Small tables with named rows and columns. After each table, cells are looked up by row and column.

vos:
fields: bulel, bikezim, zizuz
nud: [127, 103, 189]
tezak: [71, 89, 111]
tosugi: [129, 89, 182]
nik: [59, 18, 66]
tuvefo: [114, 89, 109]
rok: [118, 99, 97]
niki: [94, 192, 58]
pone: [100, 125, 40]
gemu: [99, 114, 97]
digobu: [114, 109, 141]
lisaki: [114, 185, 55]

What is the bikezim of niki in vos?
192
What is the zizuz of rok in vos?
97
What is the zizuz of lisaki in vos?
55
What is the bikezim of tezak in vos?
89
What is the bikezim of tosugi in vos?
89
What is the bulel of nud in vos?
127
What is the zizuz of tosugi in vos?
182
Which row has the largest bulel? tosugi

tiv =
,gevak,vop,vifog,sotif,zug,sif,betod,mun
deran,130,195,92,78,166,191,180,170
gad,119,88,158,96,99,84,94,54
nonuga,131,189,95,128,163,186,164,177
fer,128,205,83,64,169,200,167,142
zimusut,121,85,164,217,104,85,97,99
vis,127,127,137,68,125,124,181,176
sugele,127,189,88,129,160,185,79,72
vav,129,196,94,18,166,189,188,151
lageg,119,77,167,145,96,74,91,64

fer, gevak -> 128
sugele, sotif -> 129
fer, vifog -> 83
nonuga, sif -> 186
zimusut, mun -> 99
vis, vifog -> 137
Row with the largest gevak: nonuga

Table lar
,zukerak,pek,sogose,pekab,fikinam,zezaf,gota
nelop,51135,58171,63516,49073,51645,47272,53449
fanipos,11761,62646,43693,64893,11812,54664,92438
mur,76627,38265,80266,39156,51079,78353,29752
tif,61870,44727,59017,55186,43045,69396,57636

What is the pekab of tif in lar?
55186
What is the zukerak of tif in lar?
61870
What is the zukerak of fanipos in lar?
11761
What is the pekab of nelop in lar?
49073
What is the fikinam of tif in lar?
43045
What is the gota of nelop in lar?
53449
What is the pekab of mur in lar?
39156
What is the sogose of nelop in lar?
63516
What is the zezaf of fanipos in lar?
54664
What is the sogose of fanipos in lar?
43693
What is the zukerak of nelop in lar?
51135
What is the fikinam of fanipos in lar?
11812
Row with the largest gota: fanipos

bibonam =
,nikibab,fatufa,pibanak
rol,575,190,760
likonas,567,260,612
tukap,369,613,360
fisosev,124,600,178
sanimi,243,447,239
pak,558,225,195
tuvu,388,352,322

pibanak of tukap: 360
fatufa of likonas: 260
nikibab of tukap: 369
nikibab of fisosev: 124
pibanak of fisosev: 178
pibanak of pak: 195
fatufa of sanimi: 447
fatufa of tukap: 613
nikibab of sanimi: 243
nikibab of rol: 575
Row with the largest pibanak: rol

losuzom.tsv
	bivog	fofud	sav	tovi	zepipam	godor
falov	364	373	849	541	438	430
fenakob	446	560	803	675	526	316
sep	335	494	802	633	683	396
nidir	413	428	840	582	399	379
beb	569	577	628	596	604	588
sifiga	350	374	826	538	502	467
rer	500	581	718	649	585	439
rigab	374	440	772	566	607	496
resom	321	536	947	735	512	110
dibebo	402	530	755	632	665	440
falek	534	583	662	620	622	532
gan	539	590	661	624	613	526
ganuni	363	456	950	661	337	169
por	430	533	731	620	656	475

What is the godor of gan in losuzom?
526
What is the bivog of resom in losuzom?
321
What is the bivog of rer in losuzom?
500
What is the fofud of beb in losuzom?
577
What is the zepipam of gan in losuzom?
613
What is the bivog of falov in losuzom?
364
What is the bivog of falek in losuzom?
534
What is the bivog of dibebo in losuzom?
402
What is the sav of rer in losuzom?
718
What is the fofud of falov in losuzom?
373
What is the fofud of gan in losuzom?
590
What is the tovi of sep in losuzom?
633
What is the godor of sep in losuzom?
396
What is the fofud of nidir in losuzom?
428
What is the tovi of falek in losuzom?
620
What is the tovi of ganuni in losuzom?
661
What is the sav of nidir in losuzom?
840
What is the tovi of fenakob in losuzom?
675
What is the tovi of rer in losuzom?
649
Which row has the largest tovi? resom

Table seze
|  | papib | mamu | fil | lopim | difab | zuz | kesuvi |
|---|---|---|---|---|---|---|---|
| tup | 3.183 | 0.374 | 0.846 | 2.855 | 6.237 | 6.289 | 5.056 |
| posu | 6.021 | 1.257 | 4.960 | 4.471 | 5.937 | 5.429 | 4.226 |
| zelo | 5.175 | 5.002 | 8.716 | 4.404 | 4.475 | 4.485 | 4.437 |
| ropa | 1.134 | 0.596 | 0.584 | 8.345 | 3.737 | 5.152 | 5.006 |
| tozuru | 3.774 | 3.451 | 8.068 | 6.019 | 5.010 | 4.839 | 5.354 |

tozuru, papib => 3.774
tozuru, mamu => 3.451
zelo, papib => 5.175
tup, mamu => 0.374
ropa, lopim => 8.345
ropa, zuz => 5.152
posu, difab => 5.937
posu, lopim => 4.471
posu, zuz => 5.429
tup, papib => 3.183
tup, kesuvi => 5.056
tozuru, zuz => 4.839
ropa, difab => 3.737
posu, kesuvi => 4.226
tozuru, lopim => 6.019
zelo, fil => 8.716
zelo, zuz => 4.485
tup, zuz => 6.289
ropa, kesuvi => 5.006
zelo, lopim => 4.404

